In the rows, zero is written as 128.
A state moves one step at a time under one of 8 hidden systems, and each row is a state written as 22 numbers. Each run below is a few steps of one system.
seq 1, Q112 (8 x 22):
[[138  70 128  98 126 131 114 104 105 167 132 102 133  87  82 100  95 143
  134 161  96 243]
 [134 111 125 119 128 105 139 115 107 179 137 107 175 134 124  84 205 140
  117 158  88 214]
 [101 158 127 137 121 141 165 136 126 202 158 139 164 152  98  96 196 171
  108 123 107 122]
 [101 182 146 143 118 124 139 163 157 142 186 176 152 168  90  91 116 153
   91 139 123 103]
 [123 135 121 134  92  81 112 177 153 128 137 175 112 156 124  73 102 104
  103 143 137  83]
 [155  90 118 112  81 107 117 165 142 150 112 143  77 111 106  87  84 121
  137 119 126  95]
 [180  86 151 108  95 106 116 145 142 132 128 114 107 106  98 106  94 134
  157 131  94 165]
 [169  98 148 129  98  94 124 136 133 146 127 103 138 125 133 121 166 140
  172 136  80 166]]
seq 2, Q771:
[[ 71 159 113 163 146 151 138 158 120 164 121  95 145 128 124 128 179 122
   97  98 146  82]
 [113 176 135 129 152 168 140 169 133 129 138 108 131 154  88 102 127 106
   78  97 140  98]
 [146 153 121 118 133 118 135 166 139 108 110 133 112 159 134  89 144  79
   83 104 149  79]
 [147 148 116 121 125 115 162 136 149 121 117 161 109 122 131 128 135 130
   94  93 162  50]
 [173 137 143 119 126 106 156 145 163 101 129 137 115  93  99 131 102 140
  100  94 146  94]
 [173 112 137 134 116  80 138 153 154 100 106 104 118  87 133 143 137 123
  126  98 133 104]
 [148 123 141 148 122 120 142 140 145 121 112  92 122  86 132 174 148 148
  151  87 128  93]
 [150 132 155 136 133 155 127 147 135 105 121  72 122 113 115 163 127 127
  154  91 115 120]]
seq 3, Q454 (8 x 22):
[[ 95 142 100 148  83  61 123 169 161 146 144 223 110 148 136  74  98 129
   89 149 161  39]
 [153 151 137 100  88 154 169 122 155 175 173 220 101 152  85 109  86 197
  138 115 118  69]
 [147 145 161 117 109 107 140 175 170 141 186 157 142 118  37  69  70 160
   85 138 112 153]
 [140 117 130 153  72  49 146 192 174 171 137 148 125  98 100  86 145 162
  110 115 122  74]
 [150 156 155 135  92 137 169 156 152 188 169 141 144 144  87 118 175 196
  147 100  88  94]
 [119 178 173 157 117 126 129 197 159 138 181 103 170 159  73  95 146 137
  110 125  98 130]
 [118 160 145 170  91 105 116 207 161 137 137 117 122 162 130 112 155 114
  138 104 119  52]
 [158 162 163 126  99 171 132 171 145 138 146 119 106 184 110 123 134 130
  165  89  96  67]]
seq 4, Q103 (8 x 22):
[[200  71 145  93 102 143 130 133 104 192 103  52 121 133 107  90 192 121
  175 117  51 208]
 [189 142 171 109 110 174 166  95 125 161 159 122 148 169 123 163 194 192
  204 107  57 145]
 [180 167 198 106 142 164 127 106 143  75 191 135 165 175 100 150  97 151
  162 147  75 203]
 [172 116 180 144 101  75  86 134 151  62 152 121 151 144 156 154 114 124
  195 169  79 186]
 [159  93 143 127 100 124  99  96 134  79 117 146  93 128 184 193  82 134
  221 139 110 120]
 [149  79 117  84 135 158  98  73  97 102 102 135  84 129 153 141  60  98
  170 152 123 184]
 [137  70 101  97 121 121 109  74  85 154 100 136 121 141 172 111 150 109
  167 173 103 199]
 [118 122 108 107 125 147 136  57  97 160 136 187 134 172 173 134 156 152
  163 163 112 150]]
seq 5, Q851, 8 rows:
[[ 61 153 125 162 146 137 125 164 119 167 140  82 167 125  98 106 172 124
   88 126 130 138]
 [104 160 117 133 154 142 142 159 117 151 121  97 149 152 114  89 185  97
   69 107 139 116]
 [151 169 128 106 157 149 166 145 131 127 127 124 136 151 103  95 160 109
   62  95 143 110]
 [186 152 144  98 143 116 166 142 152 103 133 137 130 126  95  98 129 119
   72 102 137 126]
 [196 133 153 117 121  91 157 152 166  94 130 126 123  97 101 125 120 134
  104  97 131 114]
 [172 124 161 136 113 108 139 159 162 107 136 100 124  83  93 147 109 153
  138  97 117 118]
 [150 113 159 145 113 122 118 162 144 124 131  73 130  95  99 144 122 141
  157 109 101 145]
 [138 118 153 144 121 144 114 157 125 133 120  61 132 124 123 144 156 121
  164 108  94 144]]
seq 6, Q454:
[[160 120 152 150  89  80 140 124 168 104 147 165 129 102 145 177 117 183
  178 126 120  90]
 [126 120 167 145 110 142 116 132 142 140 167 111 142 100  87 162  91 182
  177 132  90 160]
 [ 88 100 132 163 107 116  95 175 126 164 126  75 133  96 102 112 125 126
  142 133 109 147]
 [103 118 108 140 112 150 127 149 107 193 105  95 114 138 135 111 183 123
  141 109 115  99]
 [124 160 129 113 148 177 134 135 108 148 129 113 136 186 124  99 169  97
  109 117 115 133]
 [134 160 129 124 140 120 119 149 133  89 123 138 130 180 149 102 138  74
   98 128 138 108]
 [163 143 135 114 118 121 130 125 144  88 125 168 105 160 157 138 113 113
  142 119 135  82]
 [172 126 154 107 120 129 123 121 145  91 146 147 114 132 117 138  79 137
  153 134 114 142]]
seq 7, Q455, 8 rows:
[[ 87 148 136 161 170 102 100 100 121  64 139 115 184 131 173 170 140 106
  122 172 136 188]
 [ 58 148 123 153 168 164 106  74 102 102 146 135 157 130 163 194 108 141
  151 159 141 155]
 [ 70 147 133 136 164 166  86 109 113  87 154 134 144 144 126 143  56 107
  121 169 140 174]
 [ 71 117 101 132 173 129  99  96 101 101 114 123 143 105 145 135  93  95
   94 167 161 184]
 [ 74 133  95 115 180 177 130  71  93 131 124 141 136 116 130 144 102 125
   95 146 164 161]
 [ 84 158 114 113 175 159 130 106 115 119 148 153 146 135 103 108  87 118
   63 152 157 163]
 [ 75 142 100 136 166 115 140 111 121 131 135 146 157  98 116 115 120 130
   54 148 171 146]
 [ 65 149 105 140 158 147 148 111 123 152 139 148 143  96 105 137 110 157
   75 127 168 113]]
seq 8, Q851:
[[205  53 117  81 103 128 121 119 121 125  75 108  55  84 123 124  81 107
  164 104 121 137]
 [192  68 134 101  94 134 143  89 121 154 105 118  96  97 138 164 138 167
  207 111  91 142]
 [149 107 157 129 104 131 121  93 123 140 152 127 148 138 144 167 148 173
  212 153  71 183]
 [102 137 149 162 117 117  88 121 122 107 150 123 163 175 181 161 152 126
  195 168  90 159]
 [ 64 160 131 161 141 160  80 128 112  95 137 126 138 184 179 161 122  93
  163 152 129 114]
 [ 73 141 105 124 160 175  89 112  97 104 117 135 114 165 155 130  88  73
  118 148 156 127]
 [111 107  80  96 151 146 120  88  95 120  89 153  95 132 158 115 102  83
  102 138 167 126]
 [139 102  89  91 139 128 154  69 111 137 102 180 104 103 149 133 115 139
  112 130 161 118]]
seq 9, Q771, 8 rows:
[[121 139 130 101 159 143 100  86 107  83 141 154 146 172 148 115  93  91
  120 181 125 200]
 [ 80 113  90 130 139 103 106  80 106 116 120 184 135 138 183 132 113 112
  123 182 154 145]
 [ 65 118 101 131 143 126 123  87 117 144 147 172 140  92 115 132  73 160
  100 169 157 158]
 [ 90 100 108 130 139  98 110 125 117 145 131 126 148  90 106  92 101 122
   89 170 138 195]
 [ 73 113  95 149 134  95 128 124 110 176 122 118 160 100 131 106 171 133
   93 150 138 155]
 [ 72 157 125 151 147 135 143 138 124 168 155 119 172 123  95 111 158 151
   84 133 132 142]
 [ 96 164 133 145 140 118 121 169 134 132 150 119 158 156 109  86 147 105
   79 138 128 135]
 [ 91 158 113 148 122 111 130 165 138 144 134 149 137 157 135  98 152 113
   90 127 145  80]]
seq 10, Q830, 8 rows:
[[ 75 107  89 104 111 180 106 141  82 236 124 133 107 175  97  34 133 109
  114 156 104 156]
 [117 152  97 104 115 129 141 139 109 193 132 180 131 217 140  32 190 102
   88 151 114 117]
 [131 173 103 111 122 124 179 102 132 157 141 220 134 188 158 105 188 147
   96 125 146  59]
 [140 180 125 111 139 126 184 101 158 106 159 220 130 136 118 137 104 169
   79 113 170  65]
 [134 139 119 126 138  78 162 124 165  90 136 183 125  63 103 140  73 158
   63 116 185  88]
 [118 100 114 141 127  89 150 142 152 142 118 122 120  23  81 139  90 170
   86 102 164 109]
 [115 109 139 146 115 112 135 176 145 174 137  82 137  59  54 108 117 161
  100 108 122 139]
 [109 130 146 166 102  97 121 194 146 173 141  79 154 117  89  93 170 136
  118 118 101 129]]
seq 11, Q830 (8 x 22):
[[164 119 101  66 158 129 131  68 104  84 106 185 114 165 169 103 104  77
   99 164 144 171]
 [140  93  82  82 155 121 156  34  96 134 101 181 123  98 162 138 131 142
  109 149 154 162]
 [111 114 109  91 161 154 152  56 105 148 147 169 144  96  98 124  91 168
   91 160 141 197]
 [ 74 118  98 124 154 102 126  99 112 151 146 160 164 101 110  91 108 138
   67 181 148 198]
 [ 40 118  80 148 140 122 133 108 102 195 131 150 151 102 125 110 145 152
   85 156 152 139]
 [ 50 157 102 137 142 164 138 138 114 184 149 148 139 145  97  91 125 139
   79 135 148 111]
 [ 86 165 103 135 138 123 141 158 131 153 132 155 136 152 117  78 143 108
   57 122 159  84]
 [112 160 102 133 138 126 169 142 137 151 116 150 126 124 126 115 164 133
   72  90 167  52]]
seq 12, Q80:
[[162 105  97  82 163 146 120  85 105  67  72 139  77 123 173 143  84  63
  113 118 171 122]
 [188  85 107  71 158 120 157  63 111 101  89 136 108  74 130 135 107 120
  102 124 150 174]
 [152  97 122 101 149 104 165  65 124 132 135 147 155  62 107 144 120 180
  104 145 133 203]
 [ 81 125 125 148 142 105 139  89 129 145 169 157 178  79 108 151 114 194
  109 165 132 181]
 [ 30 140 111 172 134 127 107 118 123 149 163 157 155 111 123 146  95 163
  119 166 149 133]
 [ 33 135  94 154 140 158  98 132 108 149 125 143 115 132 134 127  88 112
  111 144 163  96]
 [ 81 124  83 119 148 167 119 131 100 154  93 129  93 133 129 103 112  87
   91 118 166  91]
 [134 120  91  98 148 150 157 119 109 158  91 125 101 114 116  99 145 107
   75  96 161 105]]
seq 13, Q80 (8 x 22):
[[ 79 119  85 120 127 153 133 116  99 195 118 149 118 145 130  91 147 127
  107 137 138 117]
 [109 148  99 112 135 146 154 124 117 172 125 162 125 157 122  86 154 124
   82 122 146  99]
 [137 150 110 115 125 115 164 139 139 147 128 168 120 139 117  94 144 132
   78 108 153  78]
 [153 145 129 119 115 114 162 151 157 138 136 160 112 117  98 108 116 147
   96 100 145  74]
 [152 135 144 125 111 115 144 167 159 132 143 134 115 105  80 110  96 147
  107 105 130 100]
 [140 119 147 140 104 114 125 178 151 142 135 106 119 100  84 112 107 140
  127 108 115 115]
 [126 121 146 145 105 134 119 172 137 156 133  85 124 116  98 119 131 136
  146 109 104 122]
 [122 133 145 147 117 144 118 170 129 150 130  79 134 143 116 122 160 119
  145 110 100 123]]
seq 14, Q103 (8 x 22):
[[163  72 118 138  91  55 115 104 119 131  90 118 133 119 208 149 202 125
  196 150  96 150]
 [136 132 117  95 146 189 153  43 108 116 133 187 107 138 158 192 102 168
  166 125 140 115]
 [117 115 123  98 162 130 103  87 103 103 140 142 152 138 123  98  85 102
  100 189 123 237]
 [ 97 104 107 156  98  65 109 109 121 148 127 162 151 140 195 133 177 136
  165 176 112 139]
 [ 89 149 109 121 131 167 126  86 118 121 143 202 110 162 157 154  82 144
  144 143 152  83]
 [107 120 106 106 140 119  94 127 114 111 128 156 122 157 129  73  80  76
   90 174 142 170]
 [118 106  94 135  94  73 122 134 126 161 106 167 117 144 174  94 167 116
  131 148 132  95]
 [120 141 101 106 124 152 153 107 126 149 129 193  98 145 129 112 107 140
  107 120 155  73]]
seq 15, Q112:
[[ 64 143 126 156 154 174 101 162 121 124 126  78 120 107  93 141  81 107
  108 110 154 113]
 [124 136 133 125 159 138 100 163 120  89 107  74 129 137 117 106 113  58
   90 121 139 155]
 [163 128 121 111 145 138 147 149 120 127  85  79 111 126 125 110 170  85
   99  85 135 114]
 [177 152 152 115 146 144 166 137 147 108 128 100 131 111  99 147 142 140
  107  78 130 112]
 [162 158 155 144 139  92 146 140 159  73 135 121 152 117 138 161 149 133
  118 109 135 109]
 [119 136 130 163 123 103 131 141 147 107 116 118 125 104 158 173 144 136
  142 101 147  72]
 [102 130 137 157 132 142 107 139 135 100 126 102 119  99 130 177  92 131
  152 114 142 102]
 [109 121 132 145 146 137  92 137 118  90 111  87 128 121 146 154 110  91
  144 132 131 144]]
seq 16, Q455 (8 x 22):
[[134  94 121 109 145 152  97 103 112  85  99 110  91  98 137 156  54  96
  145 130 147 151]
 [159 108 125  86 168 160 131  82 103 100 107 107 122 110 119 132 107 104
  113 130 133 192]
 [143 139 126  96 167 146 155  80 108 126 138 134 162 137 120 116 151 132
   95 145 121 198]
 [ 98 156 124 130 146 122 147 100 125 140 163 166 175 149 125 115 152 154
   99 163 126 165]
 [ 63 144 114 154 126 110 120 122 132 144 159 173 154 131 130 126 114 156
  111 163 140 127]
 [ 67 119 106 148 121 122 105 134 127 143 133 151 117 103 123 129  77 137
  120 145 155 108]
 [ 99 104 104 123 132 144 114 134 116 140 110 122  95  92 108 121  76 115
  110 122 155 118]
 [131 112 109 103 148 150 137 126 113 142 102 109 107 103 102 107 112 109
   92 109 148 133]]

Which system made each of these runs?
seq 17 (2 x 22):
[[146  77 102 114 109 103 121  78 113 125  94 155 100 106 183 156 123 133
  174 144 131 128]
 [128 102 133 115 135 149 135  74 115 135 139 132 131  86 113 168  97 177
  158 138 120 171]]
 -> Q771
seq 18, 2 rows:
[[140 151 145 121 129 120 112 179 149  98 140 131 120 155  98  83  87  85
   87 127 134 120]
 [134 118 101 132 100  84 134 151 140 140  97 151 101 129 156 106 151 109
  114 114 150  61]]
 -> Q771
seq 19:
[[ 97 169 122 138 150 112 138 134 138 110 151 162 157 146 127 111 126 122
   70 144 153 122]
 [104 144 118 157 124  76 125 155 152 112 130 153 139 118 141 121 127 122
   92 134 157  91]]
 -> Q103
seq 20:
[[105  58  99 111 121 129  87  94  92 150 102 118 100 101 140 119  83 108
  157 167 123 191]
 [107  82 102  96 120 155 103 100  83 186 114 126 111 146 123  85 119 114
  145 163 104 192]]
 -> Q830
seq 21, 2 rows:
[[190  99 180 127 101 162 119 112 130 114 127  80 112 119 136 204 127 163
  245 104  64 145]
 [148 141 183 129 149 148  86 128 120  78 160  74 175 173 128 136 129  98
  167 166  69 238]]
 -> Q80
seq 22:
[[ 87 135 129 188 112 106  85 171 149  84 109 110 103 118 174 183 108 103
  169 111 158  42]
 [ 65 121 121 132 144 214  97 128 104 146 129  98  95 106  89 151  46 130
  142 118 140 123]]
 -> Q851
seq 23 (2 x 22):
[[164 146 169 116 131 195 117 133 102 144 135  61 150 214 140 122 207 101
  188 122  52 178]
 [154 197 161 117 130 196 149 129 122 132 154 137 141 241 151 132 205 122
  162 105  87  93]]
 -> Q112
seq 24:
[[207 181 189 140 105  86 170 177 194  82 165 139 152 143 107 143 160 160
  127  89 105  77]
 [157 146 160 176  79  63 124 176 184  87 138 143 122 128 160 169 138 145
  174 105 124  39]]
 -> Q112
seq 25:
[[137 116 130 150 105  77 144 129 138 153 127 127 156 113 149 135 192 160
  144 130 108 129]
 [109 155 155 151 116 147 130 130 141 138 169 141 144 143 115 157 123 174
  163 128 106 114]]
 -> Q830
seq 26 (2 x 22):
[[118 101 121 142 121 132 124 114 107 157 110  95 132 111 155 157 171 140
  170 124 108 142]
 [102 143 132 136 143 162 128 104 109 144 143 116 155 152 145 150 163 143
  151 137 106 154]]
 -> Q851
seq 27:
[[110 156 131 146 122 114 151 119 136 150 157 162 163 149 140 133 173 166
  129 139 118 117]
 [ 93 145 135 158 104 112 113 152 146 130 159 161 135 143 127 131 105 148
  143 145 125  99]]
 -> Q455
seq 28 (2 x 22):
[[ 93 122 107 105 155 195  90  87  78 120 112 129 109 182 168 134 109  77
  153 155 129 158]
 [122 125 103 109 140 125 109 101  92 125 108 143 137 195 187  98 174  73
  129 165 118 163]]
 -> Q103
seq 29:
[[102 156 144 182 141  92 130 174 151 105 134  80 170 100 125 151 170 127
  104 110 142 107]
 [ 95 157 146 175 137 149 123 167 138 122 128  68 138 111 123 176 150 137
  142  87 135  84]]
 -> Q830
seq 30, 2 rows:
[[201 152 171  70 170 216 149  87 105  98 139  86 141 183 114 139 151 110
  148 113  83 205]
 [165 131 144 139 145  35 134 119 141  70 125 117 191 127 176 122 204 104
  103 161 116 197]]
 -> Q80
seq 31, 2 rows:
[[ 79 178 137 142 158 147 131 186 146 125 162 112 150 123  51  84  88 115
   39 119 158 122]
 [145 138 123 129 130  74 124 199 153 105 109 113 125 126 109  60 131  66
   49 115 153 112]]
 -> Q112
seq 32:
[[149  99 137 109 108 164  89 145 120 116 110 109  74 141 123 124  68  94
  172 117 112 121]
 [182  91 124  91 132 124 118 122 111 108  86 101 103 131 144 105 134  72
  131 126 120 162]]
 -> Q455
seq 33:
[[132 162 137 101 155 192 118 118 106 111 134 126 128 204 135 109 131  81
  126 132 116 145]
 [168 141 140 118 127  93 128 134 133  97 124 134 148 183 167 101 180  85
  122 144 109 147]]
 -> Q103
seq 34:
[[102 164 138 140 117 191  86 183 115 135 124  98 101 223 143 101 137  67
  158 114 107  75]
 [174 133 124 111 120 131 116 170 121 111  79  97  92 192 167  85 176  42
  127 104 122  87]]
 -> Q80
seq 35, 2 rows:
[[206  90 136 122  87 107 181 132 136 187  97  91 117  89 130 146 229 179
  177  70  90  96]
 [175 157 171  92 156 209 183  91 135 132 169 120 141 107  57 168 107 197
  131  86 108 153]]
 -> Q103
seq 36:
[[164 124 116  82 118 114 162 110 130 156 140 185 126 144 104  68 128 140
   86 142 122 147]
 [165 128 127 116 117  62 160 116 150 129 145 177 155 126 130 100 156 153
  100 148 123 149]]
 -> Q771
seq 37 (2 x 22):
[[119 101 115 113 159 145 115  89 101 115 107 108 127  99 136 144 109 113
  125 140 140 179]
 [118 120 110 117 165 143 143  88 100 136 110 107 146 113 140 135 162 122
  107 132 133 172]]
 -> Q112
seq 38:
[[130 132 130 148 133  77 119 129 132  93 120 123 156 142 180 137 176 101
  128 146 125 143]
 [114 139 132 144 125 138 116 101 121 107 134 145 135 155 175 175 139 133
  176 140 121 112]]
 -> Q454
seq 39 (2 x 22):
[[139 183 176 156 138  92 144 163 167  94 176 120 193 143 105 129 163 144
  101 130 112 143]
 [112 143 150 186 100  79 110 168 165  99 141 125 138 118 154 172 131 145
  164 119 128  74]]
 -> Q80
seq 40, 2 rows:
[[131 141 134 109 166 142 116 127 114 102 129 103 149 146 115  99 124  84
   88 145 128 191]
 [145 134 107 112 143 124 159 128 116 146  99 120 130 138 140 102 190 106
   90 106 138 115]]
 -> Q112
seq 41, 2 rows:
[[153  85  94  86 114 164 165  86 101 199  93 139  82 102 124 123 147 158
  142  97 129 105]
 [186 140 145  80 109 147 153 151 142 151 147 154 110 170  76  58 113 125
  104 117 103 129]]
 -> Q455
seq 42:
[[125 129 121 166 131 111 119 166 121 115  77  55 129 132 184 154 219  82
  145  90 131  81]
 [156 164 163 124 146 210 145 133 122 109 127  73 120 160 125 181 159 130
  168  69 106  95]]
 -> Q830
seq 43 (2 x 22):
[[129 160 154 145 116 128 128 129 131 135 157 130 167 185 156 137 193 141
  166 141  83 137]
 [105 184 155 148 139 144 105 147 135  91 162 137 154 200 145 131 128 104
  136 146 114 125]]
 -> Q851
